In the data rows, the value 128 means zero.
Here are some numbered points:
[104  90  89 110 138 155 145 121  97  94 111 142 161 153 132 111 103 116
 134 141 130 113 104 102] 0
[ 98  85  96 122 146 145 122  96  97 123 150 150 128 103 105 123 140 140
 127 112 114 127 135 139] 1
[150 150 115  65  24  13  38  80 128 174 204 222 217 193 153 107  71  49
  47  61  89 124 159 187] 2
[168 194 190 168 139 121 113 112 106 105 102 107 115 122 125 126 129 134
 140 144 141 137 129 124] 3
[ 94  76  91 133 166 163 119  77  70 110 165 186 152 101  83 106 146 164
 144 107  80  93 130 157] 4
[165 186 177 143 105  82  73  69  67  67  73  85 101 118 127 134 138 141
 143 142 132 123 116 109] 5
[120  97  68  56  83 139 183 196 166 114  71  63  86 130 166 180 163 130
  95  78  89 119 151 168] 6
[171 196 193 172 143 126 120 119 113 110 107 109 113 116 114 113 109 110
 112 114 109 105  99  88] 7
[ 84  78 111 154 159 123  87  84 119 154 156 131 106 110 133 152 145 122
 103 104 124 138 133 113] 8
[ 97  81  98 133 156 144 113  89  95 125 147 151 134 116 114 127 138 140
 130 119 113 119 123 133] 9
[ 95  96 119 131 132 126 125 128 123 109 109 126 148 160 138 103  95 111
 132 134 128 128 128 128] 10
[ 97  82  99 129 149 139 114  90  97 123 156 161 143 116 109 120 134 135
 123 107 105 118 135 145] 11
[ 97  90 102 131 146 138 118 104 102 116 141 157 151 131 114 112 119 128
 127 130 135 142 136 114] 12
[131 113  77  46  49  92 156 198 205 176 127  78  56  63  97 144 180 198
 185 148 105  70  62  82] 13
[ 84  73 102 150 165 138 102  87 106 138 156 143 114  96 109 140 159 146
 110  86  97 135 160 146] 14
[ 94  83  98 135 152 146 117  98 107 127 139 140 131 126 126 126 124 129
 137 138 122 100  90 110] 15
[ 86  70 100 156 181 149  89  65  92 146 175 153 110  91 110 145 156 136
 105  92 115 149 158 135] 16
[175 201 209 189 164 150 144 137 128 117 106  99 100  94  85  76  73  71
  73  78  80  86  91  94] 17
[ 93  72  89 133 164 162 125  87  79 105 140 158 150 128 112 106 118 132
 136 129 119 119 128 140] 18
[108  78  60  74 127 181 195 161  99  53  58 110 173 201 180 126  76  67
  93 141 172 169 140 102] 19
[ 74  63 114 175 183 123  59  59 121 180 181 124  81  92 146 172 150 108
  90 107 140 153 136 113] 20
[174 206 213 197 176 163 159 159 155 146 140 135 134 128 121 113 110 110
 114 118 120 121 124 127] 21
[173 199 202 187 166 160 162 165 166 159 156 157 156 155 147 142 138 137
 135 134 129 126 118 114] 22
[125  98  59  40  64 123 192 224 203 142  79  38  45  88 145 185 198 175
 134  96  72  79 108 136] 23
[169 192 185 153 117  92  77  67  58  52  51  59  74  92 105 116 130 143
 157 165 169 170 164 157] 24
[ 92  77  90 131 164 160 123  82  79 109 153 171 151 118 102 108 129 141
 132 115 106 114 133 141] 25
[168 197 197 174 145 126 117 113 103  93  87  86  93  98 102 108 112 124
 134 140 148 147 145 142] 26
[169 195 190 159 129 106  95  89  81  72  69  70  80  86  91  97 105 117
 130 140 147 150 148 145] 27
[172 198 199 181 158 147 145 143 141 134 129 128 130 131 129 126 126 130
 136 139 141 142 139 138] 28
[178 214 223 215 203 200 204 209 212 208 205 206 208 206 201 194 192 189
 188 189 186 182 180 175] 29
[139 125  92  54  45  76 128 177 195 187 156 118  87  73  75  92 120 145
 166 164 144 123 106  93] 30
[167 194 197 177 155 146 146 151 148 146 145 144 143 141 138 133 128 130
 130 131 130 130 129 129] 31
[137 126  94  64  57  81 122 159 173 167 149 136 129 127 128 121 109  98
  94  95 110 125 143 155] 32
[105  91 100 120 128 131 125 120 124 127 129 127 127 128 126 120 118 117
 130 144 146 131 111  97] 33
[ 93  74  92 135 166 154 119  88  93 124 153 153 135 114 106 114 128 140
 139 127 120 120 128 127] 34
[167 192 193 174 151 142 139 138 132 123 118 117 117 121 118 117 121 128
 135 143 144 142 137 128] 35
[ 93  83 103 137 157 145 116  94  98 124 148 151 132 109 100 114 143 153
 142 110  95 109 129 146] 36
[176 209 219 208 192 186 189 191 189 183 178 176 175 173 163 155 150 145
 145 144 142 138 136 135] 37
[124 107  83  75  90 125 157 161 143 114  94  97 120 145 159 155 139 116
  98  96 113 140 161 163] 38
[133 119  90  65  66  93 131 160 168 157 139 126 116 109 106 111 120 134
 144 143 135 125 117 118] 39
[ 79  71 119 171 168 110  64  85 143 173 147  98  88 128 169 161 106  78
 106 160 174 133  76  75] 40
New points follow, each followed by the numbers of its three nearest points above, nearest first.
[107  81  70  90 134 172 180 147  98  66  77 121 166 181 162 121  94  93
 112 133 140 133 124 118] -> 19 0 10
[ 98  80  90 119 150 160 138 106  84  94 127 157 167 148 115  89  90 114
 146 155 129  98  97 124] -> 0 18 15
[106 109 122 131 126 118 113 123 125 119 117 123 125 127 128 125 117 115
 125 142 146 131 111 108] -> 33 10 12
[162 175 165 126  93  70  65  71  76  84  93 110 124 137 141 146 148 153
 159 156 152 140 128 118] -> 5 3 24
[126 106  68  49  63 112 169 199 186 141  91  66  75 108 148 176 178 162
 129 100  82  85 102 125] -> 23 6 13
[177 212 222 209 195 188 190 197 194 192 190 188 193 193 189 181 179 179
 179 182 179 178 171 170] -> 29 37 22
[172 195 193 166 137 118 112 104 103  96  92  96 101 108 112 115 119 126
 135 139 145 147 146 143] -> 26 3 27
[120 103  86  80  95 127 151 155 136 115 105 113 129 136 132 123 116 122
 133 138 143 134 121 111] -> 33 39 10
[154 170 155 128 100  89  96 103 108 112 114 122 128 128 121 114 114 120
 129 138 151 156 160 158] -> 3 26 35
[130 109  71  42  49  97 155 200 202 171 121  82  64  76 110 149 177 188
 171 136  93  59  55  85] -> 13 23 30
[104 112 126 131 128 114 107 115 131 146 140 135 125 130 134 139 124 114
 121 138 141 138 133 114] -> 33 12 10
[170 194 191 167 139 122 121 119 115 114 110 115 123 128 128 126 128 128
 129 128 127 126 122 123] -> 3 35 7
[140 129 100  64  50  70 110 151 174 175 157 135 113  98  94 102 116 136
 148 149 142 126 122 123] -> 39 30 32
[111  85  68  79 118 167 185 158 111  70  68 108 154 179 167 133 100  91
  99 118 136 143 145 138] -> 19 38 0
[151 149 117  72  37  29  54  91 129 159 182 192 189 171 142 110  83  66
  65  73  93 121 150 174] -> 2 32 39
[136 117  82  48  42  79 135 181 197 176 136  97  73  76 103 137 170 185
 175 138  97  64  57  78] -> 13 30 39
[157 167 143  99  62  42  47  66  90 113 137 156 169 171 160 145 131 125
 122 122 121 120 117 115] -> 5 3 10
[ 97  77  87 123 158 158 129  95  83 104 136 152 151 137 121 108 110 112
 124 138 151 146 124 101] -> 12 18 0
[141 127  92  48  34  58 110 164 199 201 182 146 106  78  66  78 103 136
 162 172 160 143 123 106] -> 30 39 32
